One vector is turned by the same rotation once a step. Each row is the vector after some number of steps, and that number follows the row.
The counts run from 0 to 36.
[-33   9  32  17  -3  -9  23  23  -2  75] -> 28
[ 33  12  38  61 -23  16  -8 -10  12  32] -> 18
[-12  26  58  -6 -32 -40  18   5  20  39] -> 4
[-39  20  72  10  -8 -41  -2  17  15  -8] -> 3
[-32  46  41  16 -34 -32   0  19  18  48] -> 31
[-37   9  66  30   7  -2 -23  23 -19  34] -> 25
[ -5  12  44   5 -24 -31  38  -1  12  56] -> 5
[-28   7  49  32 -19  -3 -36   5  -6  40] -> 26
[ -4  39  29  15 -24 -23  21   5  31  61] -> 32
[-14  63  47  16  18 -22   9  28  -1   8] -> 34
[ 22  33  59  46   0 -33 -12  28  31 -18] -> 12
[  2 -17  38  52 -23  -1   0  11  -6  68] -> 23
[-12   8  67  61   4  11 -49  27  -1   6] -> 21
[ 22  15  58  60  26  -5 -11   2   1  -1] -> 16
[ 13  10  49  63  -8  -2 -26  10  16   4] -> 17
[ 34  29  60  34 -22 -25  -1  10  15  19] -> 13
[-17 -13  61  15 -43 -25  15   0   9  46] -> 0
[ 25  36  50  21 -26 -31  36  17  34  33] -> 9
[18 -3 30 45  8 20  7 18  8 42] -> 19
[-29  -9  57  50   8  17   3  12 -10  51] -> 24
[ 11  62  11  35 -10 -31  10   1  36  32] -> 36
[37 20 55 59 28  5 23 13 16 13] -> 15
[ 25  31  49  19  21 -19  54   5  20  21] -> 10
[46 19 34 39  3  4 19  2 21 29] -> 14
[  1  68  45  30 -11 -29  -2  15  29  16] -> 35
[ 13  36  75  29  31 -19  32  22  20   2] -> 11
[  5  -8  51  46  15  13  -4  13 -15  33] -> 20
[-28 -19  58  19  -6 -20  35  13   6  43] -> 1
[-13  51  26  15  18 -29  38  24  11  52] -> 33
[-46   6  81   5   0 -37  31  28 -10  24] -> 2
[-45  32  53  28  18 -21  19  37  -3  49] -> 29
[ -8   0  44  41 -24   4 -44  -6  18  38] -> 22
[-18  14  33  19 -29 -17 -11  17   4  73] -> 27
[ -9  11  60 -10   6 -25  51   7   6  38] -> 6
[-13  49  77   4   8 -33  13  28   2   0] -> 7
[  2  41  60  15 -23 -39   9   6  25   5] -> 8
[-47  37  45  13  -9 -30 -11  17   6  32] -> 30
